Each path below is one point turned by a fixed rotation once a step. After each direction that follows a path, write how fast that rotation turns it, in degrees per step (0 if it stays still).
Each turn is a multiple of 5 degrees from 10 to 175, or 0.
Each row of a path follows its step; steps can be skipped.
path 1
step 0: -0.66  -0.39  -5.28  -0.10  +2.94  -0.12  -1.88  +0.63  +1.19  +4.31  +0.88  -1.46  +1.44  -2.64  +2.21  -4.26  -2.06  +0.21  +0.69  -3.24  +1.04  +2.62  -3.96  -0.74  +0.74  +0.94  +0.35  -1.01  -0.19  +2.65  -0.82  +1.90  -5.11  +0.24  +0.33  +0.82  -3.39  -0.65  +1.31  -0.42  +3.25  -3.78  +4.47  -2.67  +1.01  +0.06  -0.57  -0.01  -0.99
step 1: +0.55  +1.75  +0.95  +1.30  +0.66  +0.17  +2.56  -0.70  +0.59  +0.37  +3.55  -1.29  -1.68  -3.60  -3.05  -2.78  -3.61  +1.07  +6.13  -2.37  -0.74  +0.62  -4.09  -0.35  +1.26  -0.17  -3.05  +0.81  -0.77  +1.59  -2.38  +0.53  -1.99  +0.78  +1.39  -2.33  -2.83  -0.12  +0.91  -0.41  +1.02  -3.73  +2.04  +3.71  -2.73  -3.34  +0.46  +3.83  +0.50
step 2: +3.16  +1.67  -1.23  +0.40  -1.71  +1.51  -2.56  +3.07  -3.67  -5.06  +2.08  -0.85  +1.21  -3.28  -3.12  -3.37  +0.37  +1.33  +0.59  -2.33  -1.59  +2.48  -2.52  +0.11  -2.21  +3.76  -0.85  +3.01  +1.35  +0.02  -0.07  +0.51  -1.42  -0.29  +2.47  -0.65  -0.53  -3.83  +3.23  +2.37  +1.09  -1.73  +0.08  -0.51  -3.20  +2.29  +0.04  +4.55  +0.35
step 3: +1.43  -0.70  -2.58  +2.94  +2.36  +2.95  -3.98  +3.31  +1.28  -0.03  +3.05  +3.40  +0.03  -1.41  -3.04  -2.54  -0.02  -1.65  +1.91  -0.16  -1.49  -2.10  -0.18  -0.79  +0.66  +1.96  +1.16  +4.25  -0.18  +1.32  -1.75  -0.44  -3.74  -1.35  -3.84  +1.60  +0.35  +0.43  +6.46  +2.54  +2.82  +0.34  +1.68  +1.49  -1.58  +0.71  -1.81  -0.79  -1.47
step 4: +0.73  +1.16  -2.61  +3.20  +0.19  +0.06  -4.40  +0.68  +1.22  -0.01  +0.82  -0.61  -1.25  +0.27  -0.96  +4.41  -1.11  +0.51  +1.65  +0.07  +1.03  -0.59  +2.40  +1.36  -0.92  +0.03  -0.27  +0.69  +1.70  +1.94  -0.87  -1.62  -2.69  -0.05  +0.74  -3.93  -5.47  +0.51  +5.25  +1.05  +3.33  -6.48  +1.99  +0.63  +0.80  -1.51  -0.45  +1.71  -3.55
step 5: -2.49  +0.09  -5.11  +1.83  +2.80  -0.17  -5.53  +1.93  +0.37  -2.53  +2.97  -1.03  -2.83  -1.28  +1.72  -0.08  -2.61  -1.07  +2.85  -2.86  +1.30  +0.78  -4.04  -1.30  -3.74  -0.51  -2.02  -1.96  +0.07  +2.75  +0.96  -0.68  -2.43  +0.31  +2.21  +0.79  -1.41  -1.17  +1.94  -4.31  -1.36  -1.19  +2.73  -2.01  +0.11  -0.81  -0.25  +3.29  -0.96
step 6: +2.41  +1.36  -0.02  +2.26  +4.41  +0.93  -0.10  -0.10  -5.14  -0.59  +0.09  -0.65  +0.88  -1.54  -2.75  -2.65  +0.02  -0.53  +7.61  -0.48  -1.63  +0.52  -1.62  -2.43  -2.23  -2.08  -3.11  -0.26  +0.50  +4.74  +0.22  +2.89  -3.11  -2.20  -0.41  -0.72  -2.82  +0.30  +1.88  +0.08  -0.39  +1.20  +2.22  +2.05  +1.21  -0.65  +1.73  +1.89  -0.78
step 7: +0.84  -0.97  -1.19  +7.24  +1.34  +2.10  -0.44  +2.11  -4.38  -1.97  +0.92  +0.07  +2.91  -0.46  -1.50  -1.21  +1.43  -0.49  -0.64  -0.64  +2.86  +3.93  -0.54  +0.69  +0.45  +3.06  -2.52  +1.67  +1.50  +1.35  -3.28  +1.66  -1.64  +0.45  +1.81  -0.69  -3.85  -1.51  +3.63  -0.15  +1.58  -0.49  +0.06  +1.29  -4.72  +0.68  +3.85  +1.28  +0.60
step 8: -1.35  -0.31  -4.60  +6.51  -1.78  -2.40  -2.72  +1.13  +2.30  +0.73  +0.50  +0.22  -2.03  -2.89  -0.07  -1.86  -1.63  +1.24  +2.60  -0.20  -1.81  -1.92  +1.20  -1.33  -0.19  +5.59  -0.84  +2.95  -0.77  -0.55  -2.88  +1.79  -1.86  +1.20  -2.33  +0.34  -3.31  +0.93  +4.47  +1.79  -1.00  +1.85  +1.54  -1.32  -0.78  +1.68  +2.16  +1.80  -0.33
step 9: +0.00  +4.80  -1.88  +3.91  +0.58  -2.48  -0.76  +0.29  +0.05  -1.08  +1.87  -1.90  -2.76  -1.74  -1.74  +3.25  +1.71  +0.31  +1.58  +1.81  -1.12  -4.16  +3.79  -1.34  -0.98  +0.97  -3.39  -0.32  -0.52  +1.78  +0.12  +1.42  -4.42  -1.27  +0.11  -0.53  +0.48  -2.95  +5.33  -2.43  +1.69  -4.00  +1.73  +0.77  +0.24  -0.32  -0.70  +2.79  +1.85
step 10: +0.74  +2.80  -2.10  +2.12  +0.61  +0.19  -3.58  +2.19  -3.44  -3.04  -0.54  +1.99  -1.25  -0.53  +0.44  +0.53  +0.20  +1.27  +1.54  -3.16  +2.41  -3.41  -1.32  -0.23  +0.46  +1.32  +0.40  -3.80  +4.31  +2.84  -0.58  -1.95  -3.01  -2.14  +1.26  -0.41  -1.06  -0.50  +4.46  -6.12  -2.57  +1.26  +0.66  +1.30  -1.45  +2.76  -0.77  +1.78  -1.50
Speeds:
-0.70  +0.07  +0.09  -0.50  -0.47  +0.08  -0.10  -0.47  -0.49  -1.86  +0.04  -0.03  -0.03  -2.13  +0.39  +0.99  +0.56  -0.02  +0.89  +0.51  -1.08  +0.27  +0.33  -0.66  -0.45  -0.67  -0.38  +0.14  -0.57  -0.54  -0.38  -0.27  +0.74  +0.09  +0.26  +0.12  +0.75  -0.12  -0.03  -0.07  -0.25  +0.34  +1.34  -1.00  +0.22  -0.59  -1.06  +1.12  +1.17
100
-0.18  +0.20  -1.29  +0.64  +0.29  -1.05  +0.32  +0.10  -0.27  +0.58  +1.64  -0.56  -0.62  -0.23  +0.58  -0.30  +0.54  +0.20  -0.56  -1.09  -0.27  -0.40  +0.78  -0.69  +1.08  +0.05  -0.84  +0.37  -0.39  +0.18  +0.13  -1.00  +1.19  +1.04  +0.17  -0.23  -0.53  +0.75  -0.22  -0.05  -0.21  -1.37  +0.12  -0.20  +1.69  +0.09  -0.67  -0.93  +0.23
85
-0.76  -0.57  -0.26  +0.10  -0.39  -1.21  +0.49  +0.63  +0.89  -0.23  -0.47  -1.74  -0.78  -0.44  +0.31  +0.19  -1.04  +0.98  +0.25  +0.87  +0.16  -0.27  -0.84  +0.59  -0.56  -0.42  -0.40  -0.61  -0.41  -0.63  -0.47  +0.11  -0.86  +0.21  -0.99  +0.48  -0.13  -1.25  +0.07  -0.09  -1.19  -1.41  -0.76  +0.05  +0.37  -1.26  -0.10  -0.21  -0.52
90
-0.90  -0.09  -0.18  +1.32  +0.11  +0.98  +0.48  -0.01  +0.81  +0.31  +0.57  +1.12  -0.14  +0.13  -0.88  +0.54  -0.13  -1.09  -0.50  -0.05  -0.03  +0.59  -0.12  -1.56  -0.34  -0.39  -0.74  +0.39  -0.71  +0.26  -0.15  -0.95  -0.35  +0.49  +0.41  +0.87  +1.51  -1.04  -0.62  -1.11  +0.51  -0.44  -0.94  +0.61  -0.77  -1.02  +0.25  -0.27  +0.10
175
+1.51  +0.43  +0.19  +1.16  +1.35  +0.96  +1.18  -0.46  +0.86  -0.77  -0.30  -0.44  -1.04  +0.28  -0.21  -0.53  -0.81  +0.12  +0.65  +0.95  +0.24  -1.07  +0.71  -0.65  +0.80  -1.21  +0.15  +0.37  -0.04  +0.15  +0.18  +1.16  -0.71  +0.28  -0.46  -0.44  +0.15  +0.56  -0.80  +0.53  +0.80  +0.13  +0.14  -0.78  +0.19  -0.42  -0.83  -0.31  +0.40
135
+0.89  -0.07  -0.63  -1.52  -0.01  +0.83  -0.29  -0.49  +1.29  -0.61  +1.61  +0.55  +1.29  +0.22  -0.51  -0.25  -0.10  +0.76  +0.66  -0.89  +0.07  +0.40  -1.32  +0.64  -0.81  -0.58  +0.35  +0.34  -0.78  -0.18  -0.45  -0.54  -0.15  +0.22  -0.02  +0.12  -0.44  +0.01  -0.51  +1.43  +0.91  -1.05  -0.37  +0.12  -0.07  -0.22  -0.99  -0.08  -0.12
20
-0.08  +1.54  +0.53  -0.08  -1.14  -0.65  +0.41  +0.39  +1.38  -1.20  +0.08  +1.17  -0.43  -1.03  -0.23  -0.86  +0.19  +0.17  -0.66  +0.33  -0.95  -0.82  +0.35  +0.74  +0.84  +0.55  +0.38  +1.04  +0.22  -0.02  -0.37  +0.78  +0.06  +0.02  +0.08  +0.37  +0.43  -0.29  +0.63  -0.72  +0.25  -0.96  -0.54  +0.93  -0.33  +1.50  -0.56  +0.05  -0.52
55
path 2
step 0: +0.69  +2.10  +2.20  +0.88  +0.31  -0.34  +1.64  -6.31  +0.74  -4.23  -0.64  +4.88  -0.73  -0.81  -1.48  -0.91  -0.32  +1.56  -0.42  -6.08  -0.78  -1.05  +3.72  -2.59  +1.72  +0.11  +3.52  -0.22  +1.67  -1.27  -0.83  -0.90  -3.89  +2.28  +4.08  +1.37  +1.94  +2.11  +3.01  +1.10  -2.52  +5.51  -1.07  +1.47  -0.14  +0.04  +3.17  +2.42  -1.74
step 1: -0.80  -1.06  +1.07  +1.93  -2.15  +0.06  +2.02  -0.15  -1.10  -6.11  -1.80  +2.95  +0.87  -2.82  +1.54  +1.05  +1.14  +3.28  +4.19  -4.35  +4.84  -2.51  +3.99  -0.43  -1.31  -2.42  +0.88  -3.22  -0.60  +0.70  +5.56  -0.50  +0.71  -1.97  +1.23  +1.27  +1.01  +2.05  +0.39  -0.80  -0.10  -2.09  +3.96  +1.47  -2.94  -2.42  -2.60  +2.16  -4.35
step 2: -0.70  -2.17  +1.41  -0.92  -2.61  -4.21  +2.92  +0.75  +2.50  +3.10  -1.78  +2.15  +0.78  -4.33  +1.27  +0.71  -1.66  -2.62  -2.60  -5.57  +0.27  -4.82  -2.99  +0.50  -2.36  -3.20  -0.34  -4.06  -1.53  -0.01  -1.25  +1.42  +3.05  +1.17  +2.00  -1.48  +3.56  +5.13  +1.99  -0.61  -2.12  -0.86  +0.52  +2.09  +0.67  -0.75  +2.10  +0.89  -4.62
step 3: -0.53  -0.66  +0.26  -2.74  -3.22  -5.40  -1.37  -4.01  -0.65  -2.76  -1.62  +1.98  +2.47  +1.04  +1.61  -2.40  -0.82  +2.53  -4.31  -4.85  +3.03  -0.68  +2.51  -0.70  +0.44  +4.16  -1.53  -1.94  +0.97  +1.36  +0.27  +1.60  +0.06  +2.94  -4.12  -1.96  -1.64  +3.46  +2.59  -1.28  -0.02  +4.50  +0.11  +3.37  +2.81  +1.88  +0.31  +2.46  -2.47
step 4: -2.76  -1.03  -0.30  -1.36  +1.88  -0.89  +3.49  -1.73  -1.09  -5.07  -3.83  +0.50  -0.73  -2.94  +0.31  +1.53  +2.15  +2.92  -1.74  -3.38  +1.98  -0.28  -1.92  -2.90  +4.57  +2.65  -4.40  -6.88  +1.87  +0.41  +0.21  +0.02  +2.75  -3.17  +0.14  +3.63  +1.81  +1.77  +1.27  -0.23  -0.40  -1.45  +1.11  +0.71  -2.01  +3.84  -2.85  +1.86  +0.39
step 5: +0.92  -2.99  +1.69  +2.61  +0.37  -0.99  +2.29  -1.25  +0.18  -3.58  -0.71  +1.64  +0.01  -1.00  +2.92  +2.49  -0.57  -1.03  -1.24  -4.04  -2.19  +0.95  -1.39  -3.48  +2.30  -0.52  +4.13  -1.84  -0.06  -2.25  -2.88  +1.68  +0.17  -1.78  +3.49  -0.07  +8.22  +2.96  +3.44  -0.14  -0.93  +6.38  -0.95  +3.30  -0.21  -0.76  +1.34  +2.91  +0.56
step 6: -1.31  +0.38  +0.83  +2.56  -3.14  -2.15  -0.61  -4.25  +1.05  -5.64  -0.42  +3.95  -1.48  +2.72  +0.04  -1.50  +0.07  +2.04  +0.91  -4.50  +0.23  -2.45  +5.61  -1.62  -0.64  +0.67  +2.78  -2.55  -1.12  +1.11  +0.77  -1.53  -3.63  +0.21  +3.01  +3.48  +0.02  +4.07  +2.47  +1.93  +3.22  +0.76  +2.47  -0.61  -1.17  -1.13  +0.98  +2.45  -4.84
step 7: -0.56  -0.71  +1.63  -1.24  -1.44  -1.47  +2.57  +1.27  -0.45  -0.58  -0.82  +0.15  -1.62  -3.45  +0.32  +0.23  +1.22  +0.87  +1.14  -4.66  +4.52  -4.41  +1.90  +0.33  -0.68  -3.50  -1.52  -2.76  -0.56  -1.63  +0.81  -1.46  +3.16  -0.88  +2.08  +1.90  +2.33  +1.34  +0.31  +1.54  -5.53  -0.85  +3.26  +5.05  -2.91  +0.61  -3.15  +1.72  -7.23
step 8: -2.28  -1.94  +1.60  -2.65  -3.44  -2.68  +1.71  -3.94  -0.80  -0.69  -2.95  +0.97  +1.96  -3.44  +3.01  -1.97  -1.34  -2.03  -2.44  -3.87  +1.19  -2.49  -1.92  +1.26  +0.91  +1.11  +1.95  -2.97  -1.81  -0.65  -0.43  +2.99  +0.94  +4.84  +0.47  -3.85  +2.90  +5.50  +1.45  -2.82  -2.23  +1.29  +1.98  +1.73  +4.93  -2.72  -0.40  +0.84  -1.44
step 9: +0.42  -0.34  -0.63  -3.61  -2.00  -3.97  +3.23  -4.60  -0.04  -2.88  +2.09  +2.77  +1.64  -0.81  +0.10  -0.10  +0.17  +2.95  -2.15  -5.67  +2.21  +2.24  -0.21  -1.21  +3.13  +4.00  -3.59  -5.07  +0.73  +3.78  +0.61  +0.33  -1.77  -0.75  -2.12  +0.87  -1.84  +2.32  +5.04  -2.53  +2.15  -0.38  -0.74  +2.81  -2.39  +1.72  +0.34  +1.68  -2.21
step 10: -1.73  -4.63  -1.83  +2.41  +0.02  -1.18  +0.93  +0.70  +0.50  -3.65  -4.30  -0.02  -3.12  -4.10  +4.26  +1.56  -2.16  +0.14  -0.95  -2.58  +0.72  -0.90  -0.81  -3.69  +2.58  -0.63  -0.67  -4.77  +1.81  -2.42  -1.31  +1.91  +2.65  -3.37  +1.53  +2.76  +2.00  -0.93  +2.80  -0.32  +0.10  +3.02  +1.57  +4.21  -2.40  +3.68  -1.46  +4.71  +1.11
Speeds:
+0.27  +0.61  +0.58  -0.68  -0.68  +0.38  -0.73  -0.88  +0.14  -0.03  +0.41  -1.13  +0.03  +0.48  -0.98  -0.35  +1.29  -0.60  -1.79  -0.31  +0.96  -0.65  +0.39  +0.81  -0.17  +1.31  -0.94  +0.09  +0.39  -0.66  -0.03  +0.54  +0.68  -0.21  +0.81  +0.39  +0.60  -0.04  -0.87  +0.02  -0.76  -0.19  -0.07  +0.47  +1.53  +0.13  -0.86  -0.53  +0.39
80
+0.35  -0.01  +0.24  +0.59  +0.57  +1.10  -0.24  +0.66  +0.49  +1.68  -0.95  +0.22  +0.02  +0.16  +1.11  +0.05  +0.39  -1.33  -0.64  -0.04  -0.64  -1.35  -0.30  -0.16  +1.20  +0.30  -0.49  +0.22  +0.78  -0.42  -0.36  +0.76  -1.15  +1.20  +0.31  -0.93  +1.03  +0.15  -0.53  -0.66  +0.15  +0.93  +0.28  +0.41  -0.54  -0.44  +0.44  +0.58  -0.46
130
-0.15  +0.05  -1.13  -0.07  +0.11  -0.01  +0.69  +0.35  -0.35  +0.57  +0.60  -0.21  -0.24  -0.74  +0.17  +0.59  -1.78  +0.10  -0.90  +0.02  -0.08  +0.24  +0.12  -1.08  -0.22  -1.42  +0.39  +0.49  +0.56  +0.01  -1.53  +1.78  +1.45  +0.54  +0.88  +0.44  +1.01  -0.21  -0.32  +0.35  -0.68  -0.22  +0.44  -0.40  +0.92  -0.14  -0.11  -0.19  +0.06
130
+1.19  -0.03  -0.35  +1.00  +1.55  -0.80  -0.10  -0.04  +1.74  -0.30  -0.17  -0.74  +0.92  -0.93  -0.50  -1.19  +0.46  -0.56  +0.89  -0.36  -0.20  +0.48  -0.99  -0.63  -0.53  -0.04  -0.60  -0.04  -1.08  -0.94  -0.77  -0.44  +0.89  +0.64  +0.66  +0.39  -0.39  -0.47  +0.16  -0.49  +0.09  +0.54  +0.86  +0.87  +0.37  +0.04  -0.06  -0.36  -0.17
135
-1.51  +0.08  -0.28  +0.40  -0.18  +0.18  -0.65  -0.94  +0.60  +0.06  -1.25  +0.51  -1.61  -0.70  -1.10  -0.82  -0.92  +0.35  -0.43  +0.21  -0.87  -1.17  -0.56  -0.16  +0.25  +0.35  +0.51  -0.88  -0.28  -0.03  -0.39  -1.01  +0.20  +0.33  +1.05  -0.11  -0.36  -0.36  -0.71  -0.92  +0.17  -1.39  -0.41  -0.30  +0.36  +0.22  +0.90  +0.21  +0.65
175
-0.43  -1.66  +1.77  +0.69  -0.17  -0.01  -0.66  -0.43  -0.30  +0.53  -0.03  +0.81  -0.82  +0.11  -0.02  +0.68  +0.14  +0.43  +0.18  -0.73  +0.46  +0.52  -0.96  +1.04  -0.67  +0.11  -0.01  +0.67  -0.32  -0.19  -0.69  +0.41  -0.10  +1.36  +0.22  -0.11  -0.16  +0.09  +0.92  +0.98  -0.61  +0.73  +0.79  -0.13  +0.20  +0.22  +0.86  -0.95  +1.53
130
